In the data rows, 128 means zero.
Here are some points, one per row:
"121 172 093 134 126 135 130 091 130 134 077 077 196 112 150 173 106 095 124 100 174 074 130 119 153 139 139 169 143 179 136 112 157 155 092 133 107 118 161 108 130 074 152 118 111 145 182 070"
"144 097 092 166 086 048 169 102 145 116 120 099 102 116 118 091 127 150 131 133 176 125 223 164 156 102 142 148 147 157 100 110 089 070 110 156 134 133 098 118 091 149 115 091 152 068 152 101"
"100 134 141 163 126 153 108 190 132 132 137 152 155 148 140 139 130 146 177 097 139 166 133 122 163 097 143 106 078 167 140 179 171 092 158 091 123 116 091 142 112 087 079 185 156 114 113 086"
"164 138 154 106 108 153 123 162 069 199 098 093 139 167 101 119 178 134 126 094 138 138 139 168 105 100 090 162 162 145 093 106 085 130 191 152 106 126 132 080 109 155 140 102 103 170 085 128"
"123 114 177 119 080 169 153 170 062 128 103 202 150 171 145 102 117 118 165 157 128 069 180 097 098 145 133 142 151 129 107 124 120 161 132 164 174 124 120 153 143 110 121 165 109 091 124 102"
"162 137 098 087 115 087 108 085 127 080 130 116 171 138 081 128 168 126 082 151 168 139 147 134 140 102 181 089 161 136 139 144 185 160 099 118 153 094 091 140 140 140 091 140 168 165 139 202"
"103 116 164 141 159 071 092 130 136 065 164 129 107 125 060 156 093 116 060 097 106 093 163 141 108 110 152 195 088 081 127 063 131 138 138 105 126 129 122 117 151 107 089 122 117 161 137 151"
"134 141 195 138 124 121 111 074 113 112 140 104 160 155 107 120 093 119 160 139 134 089 157 122 166 139 112 099 154 157 167 061 113 071 079 068 119 139 126 147 179 146 150 139 118 150 072 171"
"147 144 130 069 144 082 148 107 091 120 149 085 132 138 173 127 108 205 136 127 136 172 149 124 124 200 140 092 092 098 090 165 075 117 164 117 088 099 168 151 162 137 141 147 127 182 190 116"
"139 114 127 091 112 153 105 090 177 108 094 152 148 155 097 172 174 115 119 235 112 149 129 156 033 165 106 114 063 133 159 153 129 096 175 125 172 075 138 067 099 118 126 118 168 123 118 100"
"201 082 093 132 146 118 155 164 115 126 101 135 197 054 157 177 116 110 124 111 122 148 112 067 132 135 096 102 115 121 088 150 100 080 165 123 141 076 093 143 132 117 170 127 100 135 144 162"
"114 109 151 114 088 143 154 118 140 112 155 122 135 140 147 144 120 066 086 065 204 183 077 181 128 079 111 123 097 108 173 180 094 137 101 141 188 113 130 115 117 143 187 112 116 117 117 111"
"118 109 091 140 117 170 103 115 117 115 158 152 147 149 127 179 095 157 144 094 125 078 165 142 119 143 200 080 167 103 146 122 155 119 130 053 112 100 163 125 115 201 105 087 115 072 120 126"
"137 181 148 132 127 147 151 150 117 113 190 099 105 088 114 162 164 109 047 150 183 191 145 111 076 110 110 122 133 125 124 072 166 104 154 147 149 144 159 142 138 134 149 143 144 065 106 113"
"078 141 167 160 133 130 139 167 099 138 103 090 092 129 131 161 162 131 189 126 085 120 131 102 108 126 136 112 112 147 116 141 144 130 062 199 150 086 092 074 176 135 116 075 191 117 165 135"
"153 130 126 101 178 107 142 132 126 183 158 156 089 084 195 115 147 108 128 173 134 111 138 158 160 094 111 112 184 069 097 130 100 126 115 082 109 044 156 116 183 083 081 113 138 124 117 117"
"164 161 152 122 209 188 113 094 202 073 152 109 169 132 140 124 153 164 091 108 068 167 137 159 100 069 131 169 149 153 136 111 123 134 129 139 116 117 038 188 063 135 165 140 096 124 217 121"
"105 105 158 112 105 141 078 107 126 172 145 144 132 076 133 128 093 093 097 152 149 168 121 098 087 089 154 121 127 110 187 140 098 095 112 164 069 160 124 115 147 129 075 132 130 124 162 110"
"120 122 071 146 152 161 168 094 122 140 151 178 069 180 158 182 166 074 188 112 169 117 142 091 111 169 134 162 168 105 129 119 165 084 103 164 085 149 081 142 069 077 134 121 117 190 122 144"
"126 151 118 101 143 070 097 092 120 114 154 170 162 099 135 109 114 150 147 082 096 065 151 101 101 138 096 070 083 172 082 175 126 195 178 144 105 146 138 081 102 109 151 143 117 132 087 130"
"157 149 120 112 131 121 126 094 089 106 115 161 128 144 147 157 102 121 151 106 142 176 106 169 162 124 136 227 161 142 170 132 113 136 144 183 111 147 141 098 161 220 109 154 175 106 122 137"
"108 134 108 101 166 152 145 176 099 086 139 125 079 121 129 099 145 069 071 170 102 112 113 140 152 119 119 088 093 180 130 118 133 102 059 102 087 144 138 063 082 188 128 158 124 126 169 148"
"080 033 147 094 162 132 117 113 131 150 168 128 149 109 130 123 140 107 063 123 125 147 112 164 206 163 098 057 125 200 105 111 111 157 209 167 165 163 122 150 145 126 118 094 164 146 133 134"
"095 088 123 137 125 143 157 131 118 114 110 096 138 186 129 050 126 138 157 160 057 130 124 078 174 123 088 164 139 103 171 145 174 129 163 146 163 153 146 112 138 085 134 123 053 085 118 165"
"090 189 108 131 086 135 152 059 076 154 105 134 138 113 196 123 085 104 114 133 165 096 097 130 091 112 172 181 116 088 123 131 153 124 154 149 109 110 115 188 083 131 166 073 168 097 104 197"
"140 155 160 115 107 111 116 113 151 114 132 118 113 136 129 143 131 087 131 136 125 097 078 158 121 147 146 148 127 088 089 169 177 127 143 075 071 175 062 162 167 161 139 115 133 086 118 072"
"070 191 154 153 113 117 108 131 173 115 117 104 139 119 160 129 183 142 145 108 132 092 107 117 175 100 135 067 135 059 097 081 101 108 117 160 143 170 165 112 099 165 105 188 133 170 145 121"
"073 144 075 147 146 116 040 157 157 085 054 133 064 127 126 095 171 123 128 111 138 156 082 078 121 106 123 103 163 166 155 138 044 133 141 104 153 121 119 135 146 106 110 119 120 125 122 108"
"125 131 150 138 113 110 137 169 132 109 136 087 137 097 144 129 082 152 095 144 118 113 138 144 120 162 105 135 191 093 183 150 144 141 092 113 132 157 110 159 096 142 130 124 210 182 089 117"
"153 170 108 140 173 116 149 110 151 157 144 117 149 169 050 077 070 102 121 127 107 146 098 094 168 126 134 111 142 063 175 062 093 175 098 097 188 147 101 099 106 142 116 113 148 097 118 073"
"122 155 111 107 135 148 142 159 152 119 075 160 120 135 122 142 084 197 111 105 084 154 160 167 142 110 080 087 094 098 154 119 185 113 106 115 100 178 127 117 148 110 134 078 143 119 134 144"
"151 125 127 154 073 181 127 154 082 094 171 179 153 095 145 128 171 163 146 166 124 135 096 127 167 175 180 159 142 148 087 116 093 183 142 122 103 184 159 113 156 089 170 090 100 152 113 136"
"198 085 146 157 115 125 159 146 160 150 104 116 075 146 149 103 158 136 073 078 156 118 097 122 093 152 137 115 134 137 133 113 148 155 158 135 099 120 159 064 141 082 113 190 164 109 111 165"
"118 096 107 106 100 120 151 171 197 177 124 139 134 134 112 060 151 145 175 105 069 133 095 056 090 105 138 191 132 142 057 133 127 115 099 120 131 123 220 178 121 120 174 126 180 163 081 098"
"170 133 112 146 182 108 149 147 129 102 134 091 132 143 116 162 127 106 170 136 124 118 127 172 125 102 117 102 100 147 171 144 075 127 112 122 154 181 192 211 117 119 033 115 093 111 117 182"
"130 133 115 159 140 091 071 166 182 167 147 132 099 153 166 139 085 098 194 208 127 160 145 157 077 094 165 127 108 136 155 108 208 183 146 116 144 131 125 134 107 134 168 144 078 136 142 151"
"160 053 103 153 139 138 088 156 116 167 128 100 111 101 107 115 153 222 152 121 174 090 114 087 145 140 065 181 049 100 138 118 140 138 108 096 129 109 089 147 158 152 138 135 103 120 130 104"
"068 110 164 128 111 118 200 073 103 158 100 153 100 098 129 120 100 167 119 142 129 163 078 108 117 120 073 153 141 186 050 142 149 138 088 099 147 137 151 133 110 146 093 133 071 141 123 098"
"130 128 148 087 122 124 128 160 152 140 121 111 108 131 051 125 097 148 160 141 101 107 099 130 179 180 164 100 124 151 124 143 116 118 132 185 111 057 106 142 126 098 141 158 078 127 101 122"
"126 121 089 182 103 170 108 104 104 174 117 172 095 105 076 093 134 106 123 098 075 116 184 162 129 210 128 135 130 102 116 190 109 120 123 129 152 125 152 139 157 121 165 170 092 153 162 152"
Along one direction, these points spread out more than along any other. Take the direction at right angles to it along which they spread out most. Go by this last direction. How far along it is each point below, from 0 to 99? 50 is the average, and the first point above lies past it. One standard deviation of the points above along it is 16.
"114 109 151 114 088 143 154 118 140 112 155 122 135 140 147 144 120 066 086 065 204 183 077 181 128 079 111 123 097 108 173 180 094 137 101 141 188 113 130 115 117 143 187 112 116 117 117 111" 53
"122 155 111 107 135 148 142 159 152 119 075 160 120 135 122 142 084 197 111 105 084 154 160 167 142 110 080 087 094 098 154 119 185 113 106 115 100 178 127 117 148 110 134 078 143 119 134 144" 42
"151 125 127 154 073 181 127 154 082 094 171 179 153 095 145 128 171 163 146 166 124 135 096 127 167 175 180 159 142 148 087 116 093 183 142 122 103 184 159 113 156 089 170 090 100 152 113 136" 62
"121 172 093 134 126 135 130 091 130 134 077 077 196 112 150 173 106 095 124 100 174 074 130 119 153 139 139 169 143 179 136 112 157 155 092 133 107 118 161 108 130 074 152 118 111 145 182 070" 69
"120 122 071 146 152 161 168 094 122 140 151 178 069 180 158 182 166 074 188 112 169 117 142 091 111 169 134 162 168 105 129 119 165 084 103 164 085 149 081 142 069 077 134 121 117 190 122 144" 89
"118 096 107 106 100 120 151 171 197 177 124 139 134 134 112 060 151 145 175 105 069 133 095 056 090 105 138 191 132 142 057 133 127 115 099 120 131 123 220 178 121 120 174 126 180 163 081 098" 55
"125 131 150 138 113 110 137 169 132 109 136 087 137 097 144 129 082 152 095 144 118 113 138 144 120 162 105 135 191 093 183 150 144 141 092 113 132 157 110 159 096 142 130 124 210 182 089 117" 56
"118 109 091 140 117 170 103 115 117 115 158 152 147 149 127 179 095 157 144 094 125 078 165 142 119 143 200 080 167 103 146 122 155 119 130 053 112 100 163 125 115 201 105 087 115 072 120 126" 63
"103 116 164 141 159 071 092 130 136 065 164 129 107 125 060 156 093 116 060 097 106 093 163 141 108 110 152 195 088 081 127 063 131 138 138 105 126 129 122 117 151 107 089 122 117 161 137 151" 40
"078 141 167 160 133 130 139 167 099 138 103 090 092 129 131 161 162 131 189 126 085 120 131 102 108 126 136 112 112 147 116 141 144 130 062 199 150 086 092 074 176 135 116 075 191 117 165 135" 51
